Questions about the grid below.
1) What is the entry in the bottom-right corner?
2) What is the first entry, reading row by row?
3) What is the entry in the top-right corner?
4) What is the entry just left of -16?
5) What is the largest entry in the first row?
6) What is the third entry, reading row by row?
7) What is the bottom-left entry?
[[-17   9  12  16   1  33  39  11 -33   3]
 [-12  10   1  17  -3  11  12  -7 -16   3]
 [ 19  -4  -7 -13   6   0  -8   1  13  -1]
 [  5  -6  -6   2 -11  -2   2  -5  -7   2]
 [ -5   0   6   6   1   6   0   5  -4   1]
 [ 12 -15 -12  -8  10  -1  -6   3   5   4]
 [ -1   3   6   6 -10   5   1   0   1  -3]
 [  8 -13 -11  -6   0  -2  -1   7  -3   3]
 [ 13  -9 -12 -18   6   5  -8   3  10  -3]]
1) -3
2) -17
3) 3
4) -7
5) 39
6) 12
7) 13

grid =
[[-107.4   20.6   55.4   57.2 -101.9  -15.8  -23.3  -15.9]
 [  32.9  133.2  -35.5  -71.8 -145.5  147.5    3.0  -34.6]
 [  -3.3   92.8  -33.5   -3.8 -166.6  136.0   -3.7 -142.7]
 [ -27.0   23.9   19.4  129.3  -88.6   43.6  -31.2  -88.1]]
Counting starts at 1.
The entry directly below 3.0 is -3.7
The entry just left of -31.2? 43.6
The entry at row 1, column 1: -107.4
The entry in row 2 and column 1 is 32.9
The entry at row 1, column 2 -> 20.6
The entry directly below -101.9 is -145.5
The entry at row 1, column 3? 55.4
The entry in row 3 and column 1 -> -3.3
The entry in row 3 and column 3: -33.5
The entry in the bottom-left corner? -27.0
The entry directly below -23.3? 3.0
The entry just right of the smallest entry is 136.0
The bottom-right entry is -88.1
The top entry of the column that holds the smallest entry: -101.9
The entry directly below -166.6 is -88.6
The entry at row 2, column 2 -> 133.2
The entry just right of -3.3: 92.8
The top-right entry? -15.9
The entry directly above the largest entry? -15.8
The entry directly above -142.7? -34.6
The entry directly below -145.5 -> -166.6

5  8  8  4  4  1  5
Find the second entry from the right.
Answer: 1
Find the entry just left of the smallest entry.
Answer: 4
Find the 2nd entry from the left.
Answer: 8

X = [ 21  32  12 -11  16  22   3]
Which number is the third entry from the right? 16
The 1st entry is 21
The third entry is 12

Read these off the row that follows.
1) The entry just right of -29?
2) The entry just left of the smallest entry?
3) The entry just left of -12?
4) The entry just right of 17?
5) The entry just left of the largest entry?
6) The entry just left of the centre entry?
[0, 6, -33, -29, 30, -2, -8, -3, -12, 23, -17, 17, 11]
1) 30
2) 6
3) -3
4) 11
5) -29
6) -2

Questions about the matrix below. Counting starts at 1.
1) Read off the entry in the bottom-left corner.
2) Read off the entry in row 1 and column 3.
3) Read off the entry just right of 7543.
4) Read off the entry just left of 5152.
5) Read off the top-left entry.
6) Read off the entry just right of 5978.
7) Read off the entry at row 3, column 1.
8) Read off the bottom-right entry.
5382,6175,7110,5978,6402,5928,5205,6848
3224,5394,7543,3976,8069,7572,6236,4608
7420,4051,5873,6068,6271,6309,7212,5170
4988,7372,6731,6634,6805,6686,6161,5772
5425,6922,5286,5692,6422,6455,4785,5152
1) 5425
2) 7110
3) 3976
4) 4785
5) 5382
6) 6402
7) 7420
8) 5152

data = -10	33	4	-25	-5	5	-9	16	34	32	-10	12	-27
The entry just right of -25 -> -5
The entry just left of the centre entry is 5

M = [29 29 27 30 22]
Find the entry just left of 30.
Answer: 27
The maximum is 30

arr =
array([[-22,  -1, -31, -34,  -6,   1],
       [ 32, -20,   3, -22,   0, -21],
       [-23, -23,  24, -31,  27,  11],
       [ -4,  18,  -7,  14,   6,   8],
       [-21,  21,   2,  31,  -8,  -2],
       [-35, -29,  -8,   5,   6,  27],
       [-29, -29,  32, -14,  -4,  -1]])
Indices start at 1.
Report the entry in row 1 and column 2.
-1
Report the entry at row 2, column 1.
32
Report the entry in row 3 and column 3.
24
The entry in row 2 and column 2 is -20
Report the bottom-left entry.
-29
Report the top entry of the column that holds the smallest entry.
-22
The entry in row 3 and column 1: -23
Report the entry in the top-right corner.
1
The bottom-right entry: -1
Report the entry in row 2 and column 3.
3
Report the entry directly above the smallest entry.
-21
The entry at row 1, column 3: -31
Report the entry directly above 5.
31

B = -0.014,-0.043,0.135,0.071,0.099,-0.139,-0.067,0.093,-0.045,0.048
Which number is the entry just left of 0.048?
Answer: -0.045
Which number is the entry just right of the largest entry?
Answer: 0.071

((119, 139, 134, 156, 107, 136, 123, 116, 153, 146, 98), (136, 120, 126, 108, 148, 108, 129, 129, 120, 122, 154), (175, 52, 138, 141, 248, 60, 145, 228, 58, 20, 189), (159, 83, 132, 122, 206, 75, 149, 188, 91, 62, 187), (129, 127, 126, 114, 145, 122, 122, 130, 97, 121, 128), (130, 150, 120, 112, 93, 152, 123, 98, 144, 153, 125), (103, 134, 137, 160, 114, 125, 121, 109, 147, 167, 95))
Which number is the entry just right of 175?
Answer: 52
Which number is the entry just left of 160?
Answer: 137
The entry just right of 137 is 160
Which number is the entry just right of 159?
Answer: 83
Which number is the entry just left of the centre entry?
Answer: 206
The entry just left of 112 is 120
Which number is the 5th entry in reading order?
Answer: 107
The third smallest entry: 58
The 1st entry in reading order -> 119
Which number is the entry just left of 60?
Answer: 248
The entry just right of 91: 62
Which number is the entry just right of 148?
Answer: 108
The entry just left of 127 is 129
Which number is the entry just right of the centre entry?
Answer: 149

m =
[[ -7  16   2  11   7 -26   8 -22  -6   8  14  -1 -13  -5]
 [  1   8  -2  19   6 -26   4 -20  -4   8   6  -5 -22 -19]
 [ -4   7 -14  19   5 -22  12 -20  -9   6  13  -5 -26 -15]
 [  0   8  -3  14   9 -24   3 -25   1  15   4 -13 -23  -5]
 [ -1  12 -12  17  14 -31   2 -24  -8   2   4 -16 -26 -12]
 [  3  12  -6  14   8 -20   2 -29  -6   5  15  -5 -15 -16]
 [ -2   1  -4  12   7 -33   2 -16 -10  -7   4  -8 -20 -15]
 [-10  11   3  15  12 -26   7 -23 -11   9   2 -15 -23 -20]
 [  0   6  -2  18   7 -21   6 -16  -3   5   8  -4 -15 -12]
 [ -1  10  -5  17   1 -27  -3 -23  -7   4   4  -7 -18 -15]
 [  2   3  -7   7   7 -25   1 -16 -13  13   5 -12 -18 -20]
 [  0  14   0  17  12 -32   3 -21 -11   5   5 -11 -14  -7]
 [  6   4  -9  13  12 -21   7 -24 -13   4   0 -13 -24 -10]
 [ -1   4  -6  16  12 -24  -2 -27  -6  12   3  -4 -24 -10]
 [ -2  11  -8  15  14 -35  14 -21  -4   9  -3 -15 -17 -17]
 [ -1   8 -10  10   8 -33  -4 -17   0  12   0  -4 -13 -16]]
Indices start at 1.
Give the entry at row 3, column 3.
A: -14
Give the entry at row 3, column 1.
A: -4
The top entry of the column that holds the smallest entry: -26
The entry at row 1, column 1: -7
Give the entry in row 2 and column 3.
A: -2
Give the entry at row 1, column 3.
A: 2
Give the entry in the top-right corner.
A: -5
The bottom-left entry is -1
The entry directly below -32 is -21
Give the bottom entry of the column that holds the smallest entry.
A: -33
The entry in row 2 and column 2: 8
Give the entry in row 1 and column 2.
A: 16
Give the entry in row 2 and column 1.
A: 1
Give the entry in the bottom-right corner.
A: -16
Give the entry just left of -35.
A: 14
Give the entry directly above the smallest entry.
A: -24
